[ 98 115 144 120 127]
144
[135 105 112 153 121]
112
[125 113 145 134 151]
145
[117 100 118 122 123]
118
[149 130 128 129 140]
128
[129 110 118 102 122]
118
---
{"in": [[124, 101, 116, 115, 137, 144, 140], [133, 151, 119, 128, 113, 112, 122], [106, 123, 132, 101, 136, 158, 116]], "out": "128, 158"}
{"in": [134, 124, 147, 122, 127, 107, 111], "out": "122, 147"}
{"in": [115, 130, 122, 111, 119, 138, 150], "out": "111, 150"}
{"in": [115, 134, 119, 158, 139, 130, 128], "out": "158, 158"}
{"in": [124, 132, 149, 119, 117], "out": "149, 149"}
{"in": [[131, 116, 115, 124, 106], [127, 114, 117, 122, 105], [128, 114, 116, 122, 105]], "out": "117, 131"}
---
130  120   99  153 ⇒ 153, 130

123  106  137  120  114  154 ⇒ 154, 123

124  117  125  105 ⇒ 105, 124

158  154  138  104  156 ⇒ 156, 158

128  128  130  128  137  129
129  128  130  129  144  130
129  128  130  126  150  138
⇒ 129, 129

117  139  111  106  109  114
142  106  120  119  106  116
⇒ 114, 142

149  108  130  121  145  123 ⇒ 123, 149

144  126  139  122  105  136  143 ⇒ 143, 144

158  130  130  108  151 ⇒ 151, 158

124  108  128  107
105  128  128  131
⇒ 107, 105
---
[[136 105 141 140]
 [114 114 141 116]
 [113 152 115 128]] ⇒ 114

[[140 107 144 148]
 [108 143 116 110]
 [115 142 118 112]] ⇒ 108

[[146 139 146 141]
 [140 145 143 146]
 [157 147 144 138]] ⇒ 140

[[147 156 128 109]
 [135 104 132 143]
 [126 127 128 127]] ⇒ 135

[[121 127 120 129]
 [112 134 120 120]
 [140 129 154 140]] ⇒ 112

[[127 131 130 134]
 [126 132 131 136]
 [124 151 147 132]] ⇒ 126

[[142 120 116 146]
 [142 112 145 141]
 [121 135 151 112]] ⇒ 142

[[126 129 133 127]
 [114 120 122 129]
 [136 124 128 153]] ⇒ 114
---
[[132 132 121 112 123 128 111 132 122]
 [116 145 117 136 122 146 127 108 139]
 [138 124 127 110 125 119 112 143 119]
 [134 118 130 112 131 116 115 140 120]
 [138 124 128 112 126 118 113 142 120]
 [117 131 119 138 143 137 140 114 140]
 [115 135 128 113 134 131 120 135 137]
 [122 130 134 119 140 128 128 134 137]
 [116 158 108 117 114 150 112 118 140]
 [131 134 122 113 122 127 112 139 120]
 [115 143 121 119 130 139 124 129 138]
 [136 120 125 117 132 120 123 140 116]] ans = 116

[[105 150 103 146 120 153 141 151 118 103]
 [150 107 153 111 137 103 114 105 139 153]
 [116 140 126 146 148 130 108 139 148 125]
 [118 138 128 145 149 128 107 137 149 127]
 [105 149 103 145 119 153 142 151 117 103]
 [138 118 128 112 107 128 149 119 107 129]
 [105 150 103 146 119 153 142 151 117 103]
 [118 138 128 145 149 128 107 137 149 127]
 [151 107 153 111 137 103 114 105 139 153]] ans = 153

[[151 118 151 122 119 120 152 151 119 103 120 120 122]
 [108 147 108 143 146 145 107 108 146 152 145 145 143]
 [152 125 152 129 126 127 152 152 126 104 127 127 129]
 [132 148 132 149 148 149 132 132 148 125 149 148 149]
 [148 109 148 113 110 111 149 148 110 104 111 111 113]
 [128 104 128 104 104 103 128 128 103 126 103 103 104]
 [152 116 152 120 117 118 152 152 118 102 118 118 121]
 [131 149 131 150 149 151 131 131 150 127 150 150 150]
 [107 146 107 143 145 145 107 107 145 153 145 144 142]
 [150 128 150 132 129 130 150 150 130 107 130 130 133]] ans = 133

[[120 134 118 123 122 130 120 124 134 118]
 [116 141 119 138 115 116 116 139 141 120]
 [141 118 140 131 138 128 140 130 118 141]
 [119 134 121 124 122 130 119 125 134 120]
 [136 120 133 124 136 133 136 123 120 133]
 [131 121 124 112 135 142 132 113 122 122]
 [144 118 149 143 138 118 143 141 117 151]
 [115 143 121 146 113 109 115 147 143 124]] ans = 124

[[144 146 144 145 144 112 112 147]
 [122 110 122 118 122 145 145 110]
 [131 139 130 133 131 117 117 139]
 [119 117 120 118 119 138 138 117]
 [113 123 113 115 113 130 130 123]
 [129 105 129 122 129 152 152 105]] ans = 105

[[128 131 134 128 118 133 130 133 131 129]
 [126 120 123 135 136 125 132 142 125 121]
 [126 130 125 128 131 130 129 133 125 130]
 [126 121 128 124 140 123 124 143 134 127]
 [129 126 129 129 132 132 137 103 136 130]
 [130 133 132 133 124 126 118 126 137 128]] ans = 128

[[128 128 129 128 133 128 129]
 [128 124 132 134 127 151 132]
 [128 127 131 128 130 128 128]
 [128 127 134 130 127 149 130]
 [131 132 127 129 131 128 129]
 [128 129 128 128 131 128 127]
 [130 133 127 128 131 128 130]
 [128 129 134 127 127 136 129]
 [128 128 131 130 128 139 130]] ans = 130
---
137	126	135	132	127	120
147	143	137	132	152	147
120	131	121	124	129	137
ans = 137

138	138	158	121	151	147	127 ans = 138

113	148	143	158	129 ans = 113

158	140	133	157	137	146 ans = 158

128	142	124	121	151	122	123 ans = 128

140	137	106	131	135 ans = 140

113	125	132	131	150 ans = 113

131	106	137	110	136
141	139	103	122	141
134	142	122	132	132
ans = 131
---
[[ 99 100 100 100  99 100]
 [145 110 110 110 145 110]
 [112 147 147 147 112 147]] Out: 99

[[118 119 143 149 148]
 [110 149 133 120 131]
 [138 138 113 106 107]] Out: 118

[[144 147 115 150 134]
 [144 147 115 150 134]
 [143 147 117 149 134]] Out: 144

[[137 126 138 135 137 139]
 [122 151 133 124 117 127]
 [128 143 128 130 128 127]] Out: 137

[[107 134 110 128 104]
 [157 148 128 124 155]
 [127 149 109 149 132]] Out: 107

[[113 132 131 124 111]
 [128 132 133 129 129]
 [122 153 125 125 122]] Out: 113

[[135 107 131 122 140 131 133]
 [137 138 136 122 112 110 116]
 [142 142 108 129 126 120 139]] Out: 135
---
[[147 135 133 123 134 143]
 [137 147 112 115 150 122]
 [148 124 123 136 132 118]] -> 123

[[118 138 141 130 111]
 [109 135 117 129 116]
 [101 140 110 118 141]] -> 141

[[130 129 127 133 137 129]
 [131 126 127 129 134 132]
 [131 139 128 151 138 128]] -> 133

[[122 136 128 133 117]
 [136 125 124 124 136]
 [116 129 114 114 151]] -> 128

[[131 138 128 135 113]
 [138 149 126 139 106]
 [130 138 129 150 136]] -> 128

[[135 115 119 146 116 132]
 [120 115 132 135 129 137]
 [136 125 116 151 114 137]] -> 146
---
[115 102 116 146 122 130] | 146, 130

[[135 140 125 148 123 136]
 [145 137 101 123 111 140]] | 148, 145

[150 152 149 140 154 153 139] | 154, 153

[[126 146 138 105]
 [140 140 110 136]
 [125 154 128 135]] | 154, 146

[[137 136 127 120 130 107 132]
 [135 130 128 131 120 129 131]] | 137, 136

[108 135 117 154] | 154, 135
---
[134 149 152 108 124] --> 134
[130 114 119 100 155] --> 130
[146 129 128 128 105] --> 146
[144 139 135 130 155] --> 144
[133 104 112 128 110] --> 133
[151 146 143 130 100] --> 151
[125 149  99 110 114] --> 125
